The same turns and mirrors carry the whole set onto itself, and each row onto the other rows of its family. Which rows share a family with each named row? Give them in list order.
These 18 rows form 6 families of 3 rows each.
z_637: 1, 4, -10, -18, -5, -16, 16, -7, 13, -2, 15, -5
z_507: -4, -10, -14, -26, 0, -4, 25, -11, 15, -10, 5, -12
z_647: -26, -15, 3, -7, -7, 12, -20, -6, 11, -6, 1, -13
z_50: -12, -8, 25, -14, -10, -8, 0, 16, 23, -13, 21, -11
z_515: -22, -14, 6, -10, -5, 7, -17, -19, 24, -10, -10, -13
z_127: -13, -23, 21, -25, -7, -4, 8, 17, 24, -22, 10, -19
z_214: -1, -16, 28, -23, 10, -13, 12, 9, 14, -1, 1, -18
z_709: -8, -3, -21, -33, -5, -11, 8, -4, 5, -7, 7, -7
z_541: -13, -23, -19, -24, 3, -22, 7, -4, 5, -3, 3, -8
z_993: -7, -7, 25, -17, -4, -1, 6, 26, 15, -10, 4, -20
z_105: -6, -6, -21, -26, -1, -20, -4, 5, 0, -5, -2, -15
z_216: -21, -11, 6, -2, -12, 3, -15, -15, 22, -11, -13, -13
z_407: -16, -7, -23, -35, 1, -9, 10, 3, 6, -6, 6, -8
z_511: -27, -28, 14, -7, -1, 6, -9, -14, 17, -3, -3, -9
z_434: -4, -9, 22, -15, 5, -4, 8, 23, 19, -11, -3, -25
z_391: -28, -16, 3, -11, -13, -9, 1, -12, 25, -14, -23, -12
z_266: -2, 2, 27, -23, 4, 1, 1, 12, 8, -2, 1, -21
z_200: -26, -7, 0, 0, -17, -17, -10, -8, 23, -6, -8, -5

Which other rows belong to the same family as z_511? z_214, z_541
Which other rows belong to the same family as z_637? z_50, z_200
Which other rows belong to the same family as z_266? z_647, z_105
Which other rows belong to the same family as z_216? z_709, z_993

The same turns and mirrors carry the whole set onto itself, and each row onto the other rows of its family. Which rows share a family with each named row? Give them in list order.
These 15 rows form 3 families of 5 rows each.
z_548: 5, 8, 21, -6, -4, 10, 22, -8, 4, 5, -15, 23
z_106: 1, 2, 7, 10, 18, -9, 30, -8, -17, 17, -25, 0
z_999: 0, -9, 6, 6, 5, 12, 22, 3, -24, 8, -21, 6
z_342: 5, 32, 0, -9, 9, -2, 1, -19, -8, -3, -16, -1
z_733: 11, 7, 25, 7, -14, 4, 23, -13, 5, -2, -4, 12
z_528: 17, 2, 8, 26, 7, -4, 13, -26, 4, -13, -27, 5
z_427: 14, 12, 12, -1, -19, 15, 6, -12, -8, 7, -14, 7
z_981: -10, 18, -1, 13, 4, -10, 9, 5, -6, -14, -37, 21
z_747: -3, 3, 6, 18, 5, -12, 32, 5, -25, 6, -19, 3
z_448: 3, -9, 7, 20, 19, 6, 6, -20, -7, -9, -19, -10
z_538: -13, 14, 9, 12, -3, -4, 13, 8, -2, -23, -18, 21
z_284: -6, 28, 6, -4, 9, -11, 10, -11, -14, -1, -5, -11
z_421: -15, 3, 12, 21, 0, -5, -2, -2, 9, -14, -29, 9
z_345: -9, 27, 4, 4, -7, -10, -6, -6, -9, 6, -23, -7
z_308: 16, 9, 4, 24, 7, -3, 12, -24, -8, -22, -13, -6

Which other rows belong to the same family as z_284? z_733, z_747, z_538, z_308
Which other rows belong to the same family as z_548? z_106, z_342, z_528, z_981

The same turns and mirrors carry the whole set onto itself, and each row onto the other rows of its family. Which rows share a family with each named row? Give them in list order.
These 32 rows form 4 families of 8 rows each.
z_525: 5, -8, 24, 4, 0, 18, -9, -11, 7, 12, -14, -3, 3, -3, 8
z_746: 10, -9, -8, 22, 1, 14, 3, -1, -7, 19, -5, 9, 13, 3, -3
z_597: -8, 3, -15, -4, 5, -16, 6, 20, -10, -6, 6, 7, 2, 3, -5
z_712: 3, -2, -9, 15, 7, 10, 13, 8, -15, 19, -14, 5, 7, 12, -1
z_577: 11, 7, 5, -21, 15, 9, -2, 15, -2, 7, -3, -4, -9, 12, 15
z_755: 4, -9, 20, -1, -8, 21, -1, -18, 2, 5, -12, -13, 4, -2, 12
z_422: -4, -10, -14, 2, 5, -7, 4, 17, -17, 0, 19, 0, -3, 13, -11
z_24: -8, -1, 10, -21, -2, -8, -13, -7, 2, -18, 11, -6, -10, 3, -1
z_665: 8, -4, 16, -2, -1, 14, -13, -19, 8, 10, -13, -8, 1, -3, 10
z_584: 15, 9, 0, -2, -21, 3, 8, -7, 3, -5, -3, 8, 8, 15, 14
z_449: -13, -15, 1, 20, -14, -5, 4, -15, -4, -5, 3, 2, 12, -3, -8
z_251: 12, -5, -5, 18, 4, 13, 14, 3, -9, 21, -10, 1, 13, 4, -2
z_531: -6, 0, -19, -7, 3, -13, 11, 10, -14, -9, 16, 1, 0, 12, -1
z_741: -13, -10, 19, -1, 17, 0, -5, 9, -16, 8, 2, -16, -1, -8, -2
z_387: -10, -25, -1, 8, -14, -11, 3, -9, -4, -1, 3, -3, 14, -9, -6
z_828: 8, 5, -14, -5, -19, 5, 10, -7, 8, -8, -7, 9, 7, 9, 9
z_241: -7, -6, 13, -17, -5, -6, -10, -10, 7, -17, 16, -6, -5, -3, 7
z_2: -14, -15, 4, 16, -11, -5, -5, -12, -3, -1, 5, -6, 16, -1, -13
z_328: 1, -2, 10, -20, 0, -5, -14, -4, -5, -16, 14, -7, -17, 9, 4
z_404: -18, -17, 6, 1, 24, 2, -5, 6, -10, 8, 3, -10, -6, -6, -8
z_493: 15, 6, -3, -5, -20, -1, 5, -10, 3, -9, 0, 15, 14, 10, 6
z_34: 6, -9, -2, 20, 9, 11, 17, 10, -10, 6, -17, 3, 10, 2, -1
z_873: -13, -19, 0, 13, -9, -2, -14, -18, -3, -7, 9, -5, 7, 2, -8
z_191: -11, 4, 5, -26, -12, -6, -12, -5, 2, -7, 12, -9, -4, -1, 7
z_877: 15, 0, 16, 2, -1, 15, -15, -21, 6, 2, -9, 2, -2, -1, 11
z_398: -2, -17, 9, 7, 22, 9, -11, 4, -6, 12, 3, -16, -13, -4, -2
z_995: -4, -2, -13, -1, 3, -10, 14, 17, -16, -7, 15, 3, 2, 11, -11
z_956: 18, 10, 1, -19, 14, 9, 7, 9, -4, 3, -4, 0, -13, 9, 11
z_66: 5, 20, 5, -13, 12, 17, 2, 12, -4, 1, -9, -4, -9, 10, 12
z_250: -11, -11, 8, 2, 22, 6, -4, 6, -10, 11, 2, -20, -11, -1, -8
z_551: 11, 6, -7, -3, -21, 0, 1, -8, -6, -10, 7, 18, 9, 16, 3
z_778: 23, 8, 1, -10, 11, 10, 3, 14, -9, 10, 0, 7, -12, 11, 10

Which other rows belong to the same family as z_34? z_597, z_755, z_741, z_387, z_828, z_191, z_66
Which other rows belong to the same family as z_551? z_746, z_422, z_328, z_873, z_877, z_398, z_778

